[[-17 -15  19 -22  13]
 [ 40  51 -65  56  -5]
 [ 28  36 -52  42  -9]] → -17, -9

[-26  58 -57   5  66 -15] → -26, -15

[ 73   5  -1  57 -67] → 73, -67

[ 26  32 -76  -4] → 26, -4

[[  7 -19 -20  43]
 [-73  18  38  62]] → 7, 62

[-38  60 -63   0 -15  75] → -38, 75
---
[[ 36 -22  12  27 -45  43 -22]
 [-55  42 -29 -39  38 -61  24]
 [ 82 -12  53  77 -23  73  -9]]: -29

[[-25  40  49   2   2   3  14]
 [ 68 -42 -36  24  -7  20   5]]: -36

[[-15  -7   6   4  16  -7]
 [-46 -27  31  23  79 -28]]: 31

[[ 28  57  64  31 -44  55]
 [ 25  78  79  60 -60  82]]: 79

[[-89  35  39  15]
 [ 67 -59 -46   3]]: -46

[[-34   7  -7 -18 -90]
 [ -7  19  -7 -23 -35]
 [  6  10 -16 -19  16]]: -7

[[ 18  63  72 -89  90 -14]
 [ 28  50  66 -76  63   1]
 [ 12  40  44 -61  55 -19]]: 66
---
[[ 46 -21  69  -6 -32  57  15]
 [ 16  22  23   3   1  48  33]]	69, -32

[-34  81  78 -59  77 -47 -58]	81, -59

[ 49 -69  90 -66  18]	90, -69

[-15 -56 -58 -78 -73]	-15, -78

[ 45  -9 -45  66]	66, -45

[-22  59  67 -38 -52 -30]	67, -52

[ 12   6  79  82  54 -69]	82, -69

[ 63 -50 -33 -25 -68  70]	70, -68

[-13  28 -14  22 -71   7  19]	28, -71

[[-63 -58 -60  44   3 -61 -15]
 [-52  62  44  -8  34  16 -11]]	62, -63
---
Input:
[[ 17  32 -47 -75   4  34]
 [ 11  60 -43   2  16  32]
 [ 80   3  56  -4   5 -42]]
Output: 4

Input:
[[-45 -17  25  48 -48  20  50]
 [ 38  22 -64  -4  42   5 -70]
 [-51  37 -11  77 -22  49  34]]
Output: 20

Input:
[[ 67 -19  -6  -3]
 [ 48 -13 -10  -4]
 [  1  -2   0   0]]
Output: -6

Input:
[[ -1   0 -21  -1   5 -41]
 [  1   2 -64  -1   0   3]
 [  0  -1   5   0  -3  34]]
Output: 5

Input:
[[-39  49  -1 -22  -7]
 [-22 -14   6  52  81]
 [-12 -24   2  54  31]]
Output: -22

Input:
[[ 14   7 -21  -2  37]
 [-41  65  33  62  31]
 [ 16 -23 -10   9  11]]
Output: -2

Input:
[[-26 -29 -24 -22 -30 -25]
 [ 57  60  52  48  59  56]
 [-59 -62 -53 -50 -64 -59]]
Output: -30

Input:
[[-79  52  46 -72 -77  53]
 [ 11 -10 -51 -17  -5 -20]
 [ -8  21  33   2  -3  25]]
Output: -77

Input:
[[51 47  8  2]
 [22 69 15  3]
 [75  3  8 22]]
Output: 8
---
[[ 2.0 -0.4  0.8 -1.1  1.7]
 [ 1.0  0.8  0.3  0.1  0.7]]
0.3

[[-1.02 -2.23 -0.41 -0.08]
 [-0.04 -0.95 -2.06  0.31]
 [-0.29  1.81 -1.89 -1.36]]
-0.95

[[ 0.07  0.03 -0.12 -0.21 -0.09]
 [-0.05 -0.01  0.07  0.10  0.19]]
0.07

[[ 0.70 -0.74  0.65  0.47  0.48 -0.92]
 [-1.86  1.54  1.56 -1.83 -0.28  1.52]]
-1.83

[[-0.14 -0.01  0.00 -0.09 -0.03 -0.18  0.17]
 [-0.08  0.02 -0.02  0.00 -0.02 -0.16  0.06]]
-0.02

[[  8.6  -3.3  -5.6 -17.0]
 [  3.4   0.4   1.2   1.0]
 [ 20.0  15.3  -8.6 -18.5]]
0.4
---
[[ 64 -30  -1 -84 -59]
 [ 18 -70 -11 -49 -61]] ⇒ -1

[[ 29   4 -73 -17 -61  27]
 [ 14 -16 -51  16 -41  12]
 [-64 -71  70  40  34 -40]] ⇒ 16

[[-39  45  24  30 -43 -45]
 [ 43 -43 -22 -39  29  67]
 [-35  42  26  34 -35 -43]] ⇒ -39

[[ 17  71 -24 -33]
 [ 61   1  -4   4]
 [ 85 -43 -66  25]] ⇒ 1

[[-78  70 -28  16 -49  45  16]
 [-26  25 -60  57 -80 -32  57]] ⇒ -49

[[-24  29   8 -16   0]
 [-22  58  -6 -87   5]
 [-17 -23  -9 -27 -19]] ⇒ -6

[[-47  -3  48  30 -33]
 [ 15  45  82 -72  -4]
 [-25 -38   6 -78  -6]] ⇒ 82

[[ 75  47 -28 -12  13  21  75]
 [ 10 -34 -14 -19  27 -31  -2]
 [ 79   7 -66 -21 -74  66  37]] ⇒ 27

[[-11  82 -13  74 -47]
 [-27  -5  75  -6 -28]] ⇒ -13

[[48  0 36 45]
 [84 -6 80 75]] ⇒ 0
---
[[-12 -67   7 -59 -11]
 [ -5  49 -49  63  60]
 [-73  14  45 -61 -58]] gives 14

[[ 31 -77 -55 -57]
 [-17  24  14  -1]
 [-43  39  54  15]] gives 39

[[ 73  34 -56 -26 -39]
 [ 18 -33  36  67 -44]
 [ 33  53 -29   5  -3]] gives 53

[[-23  33 -68  17 -73  13]
 [-36  34  34  10 -22  58]
 [-52 -17  -6  44 -61  11]] gives -17

[[-12  -1  25 -35]
 [ 64 -24  -8  25]
 [ 68 -42 -17  15]] gives -42

[[-53 -10  21  13  -3]
 [ 36  21 -50  90 -74]
 [-35 -50 -27  25   0]] gives -50
